In the data rows, the value 128 means zero.
Here are some points:
[114 132 157 163 137 119 124 75 144 99 111 140 159 167 101 140]
[118 120 158 162 167 146 129 142 124 83 141 115 113 106 91 139]
[133 125 150 161 152 106 154 123 149 110 91 96 167 139 125 102]
[132 125 130 131 216 121 148 111 124 128 92 90 113 124 154 124]
[115 135 135 152 134 140 129 141 97 89 152 151 91 182 90 124]
[116 135 160 163 171 117 105 140 103 86 146 139 117 145 111 128]
[117 131 157 165 140 120 124 77 143 97 114 129 164 166 101 140]
[117 134 160 168 136 122 123 77 146 101 109 128 157 161 95 142]
[111 154 130 140 175 146 120 95 124 91 156 103 121 138 120 131]
[137 124 126 147 167 120 158 167 109 106 97 115 119 166 113 99]
[135 122 151 159 158 103 155 117 143 113 90 106 169 143 116 105]
[128 117 132 155 152 101 169 130 125 110 122 89 157 164 103 122]
[116 129 158 169 134 120 124 76 146 98 115 132 162 164 101 138]
[144 132 135 148 169 119 150 166 115 108 85 109 117 153 113 100]
[119 125 168 177 145 139 130 148 102 92 128 118 106 162 92 117]
[119 121 155 161 164 148 130 138 126 80 142 114 124 101 93 138]
[130 126 152 163 158 107 152 115 147 113 88 104 165 144 125 101]
[125 126 161 180 142 138 128 153 99 93 131 112 98 161 99 116]
[115 137 159 160 172 114 105 140 110 86 147 139 114 141 111 131]
[132 116 143 147 150 104 163 138 121 113 106 121 182 147 105 97]
[117 133 158 161 137 123 122 76 150 99 110 136 163 162 94 139]
[142 122 132 145 164 120 159 165 110 109 97 116 119 163 108 98]
[112 159 118 124 151 121 120 81 153 104 153 147 160 139 126 106]
[127 135 163 160 151 160 124 128 125 116 95 86 107 97 100 149]
[122 128 169 180 148 137 121 150 109 91 119 116 104 157 103 116]
[115 155 138 137 167 147 122 90 128 87 154 110 121 131 121 129]
[113 144 147 142 196 126 111 109 130 88 156 121 140 110 121 123]
[139 121 132 140 163 125 160 170 107 109 103 120 112 162 106 96]
[110 156 140 139 168 143 120 95 131 90 153 101 132 134 112 133]
[118 141 108 151 131 118 125 132 161 105 105 118 151 210 80 125]
[118 127 161 162 136 122 121 72 143 100 114 141 159 160 101 144]
[141 134 121 136 180 132 151 163 122 105 110 78 111 155 99 114]
[114 131 157 163 141 122 123 73 147 99 113 141 156 165 101 137]
[111 156 122 115 155 124 122 84 153 102 155 154 157 137 124 105]
[135 124 131 129 212 121 148 113 135 129 86 92 112 120 151 123]
[115 137 113 154 137 120 121 130 155 109 106 118 162 212 79 122]
[127 138 162 162 145 159 118 128 123 115 100 86 116 103 91 152]
Then 10 other points, each followed by its number:
[113 157 119 117 152 124 117 87 149 100 157 152 156 143 126 105] 0
[139 127 130 142 173 119 161 159 104 108 105 118 111 164 105 98] 1
[127 136 168 157 140 161 124 125 128 112 101 88 113 101 90 151] 2
[132 124 130 131 213 122 149 115 122 127 89 91 122 120 159 120] 3
[140 135 123 134 182 134 151 160 127 103 104 79 109 149 102 118] 4
[129 136 158 163 140 160 124 132 130 111 95 84 113 106 94 150] 5
[112 143 147 141 193 123 114 101 118 88 158 132 141 122 126 121] 6
[114 161 119 116 154 122 117 91 149 103 155 151 157 138 122 102] 7
[141 134 121 133 177 136 152 165 124 103 108 76 108 146 107 116] 8
[115 137 128 149 124 141 131 145 100 88 150 153 89 181 90 128] 9
Which of these numbered points is nearest to each point below, looking only along the 5 directions in which the first points spread most? Its number follows each.
[141 134 123 133 180 137 152 158 128 103 106 76 110 148 105 116] > 4
[137 124 130 144 164 122 158 169 102 108 102 121 116 163 111 94] > 1
[123 122 157 157 170 148 126 138 124 83 143 112 118 104 88 139] > 2
[136 127 118 130 197 135 145 132 132 132 80 79 132 108 154 119] > 3
[116 151 128 133 177 108 120 79 142 104 158 146 145 135 129 109] > 7
[115 153 130 132 176 107 123 77 140 105 154 144 144 140 130 108] > 7
[134 128 112 118 201 138 145 131 134 128 85 81 137 110 154 120] > 3
[114 151 127 134 178 107 122 76 143 105 154 147 145 135 131 112] > 7
[140 125 129 143 170 118 159 161 105 110 97 123 112 167 107 98] > 1
[113 137 130 147 129 138 134 140 103 90 157 146 92 190 87 123] > 9
[111 159 120 119 151 121 120 84 152 104 158 149 150 147 123 105] > 0
[109 155 116 115 150 118 121 84 149 105 158 156 156 151 126 109] > 0
[134 124 128 147 164 121 158 169 108 108 105 120 111 169 109 96] > 1
[139 126 133 147 163 120 158 166 107 107 100 122 114 160 107 94] > 1
[115 132 158 166 132 120 125 77 149 102 112 137 161 165 92 139] > 0
[137 124 130 142 164 123 159 171 106 106 104 119 115 159 114 94] > 1
[115 140 151 147 194 123 116 107 124 84 154 122 141 115 127 123] > 6
[138 124 133 140 165 122 159 170 101 106 101 124 112 163 105 99] > 1
[138 134 132 139 201 120 140 161 127 101 112 82 125 134 102 118] > 4
[114 133 131 152 131 139 134 135 101 86 153 150 95 186 92 125] > 9
[114 136 132 145 130 142 127 141 97 87 154 148 94 187 94 128] > 9
[111 159 122 120 151 121 117 85 153 102 153 149 159 141 124 108] > 0
[115 150 125 129 175 107 121 80 151 101 156 147 143 135 133 114] > 7
[136 125 131 140 172 121 159 169 102 108 101 120 114 158 109 98] > 1
[116 151 129 134 174 111 122 77 140 101 153 145 146 139 137 107] > 7
[137 135 131 139 195 123 142 167 123 100 116 80 122 129 104 117] > 8
[140 122 132 144 166 119 161 168 105 109 104 116 113 160 104 99] > 1
[115 135 132 146 126 144 131 146 105 86 151 142 97 187 88 125] > 9
[135 124 128 145 168 123 158 169 111 108 101 117 106 166 111 96] > 1
[140 127 129 145 174 122 156 164 109 105 101 112 116 160 108 97] > 1
[111 144 145 146 193 122 109 111 118 90 160 124 142 113 126 127] > 6
[140 133 132 141 205 124 135 161 127 104 111 81 114 133 108 115] > 8
[125 127 171 180 150 137 123 150 113 89 120 107 105 145 102 122] > 5
[110 137 136 148 127 139 129 140 102 89 154 152 93 186 93 125] > 9
[140 125 131 140 171 119 158 168 106 108 101 117 106 162 113 100] > 1
[113 160 113 116 146 123 123 85 149 103 161 153 151 138 123 108] > 0
[115 150 129 134 167 112 119 74 150 102 156 149 143 137 134 112] > 7
[121 126 169 178 147 140 126 151 117 89 118 107 105 153 103 118] > 5
[125 129 172 177 149 138 120 147 116 89 120 111 104 152 98 123] > 5
[135 126 115 121 195 138 148 125 134 136 82 82 134 108 157 118] > 3
[139 133 131 138 202 122 140 161 124 101 112 81 120 133 106 121] > 8
[125 126 163 177 143 138 128 151 106 88 129 117 101 159 95 117] > 9
[134 125 131 135 213 120 150 113 126 125 88 93 121 112 152 124] > 3
[114 157 118 118 159 121 124 86 153 103 157 151 150 138 117 103] > 7
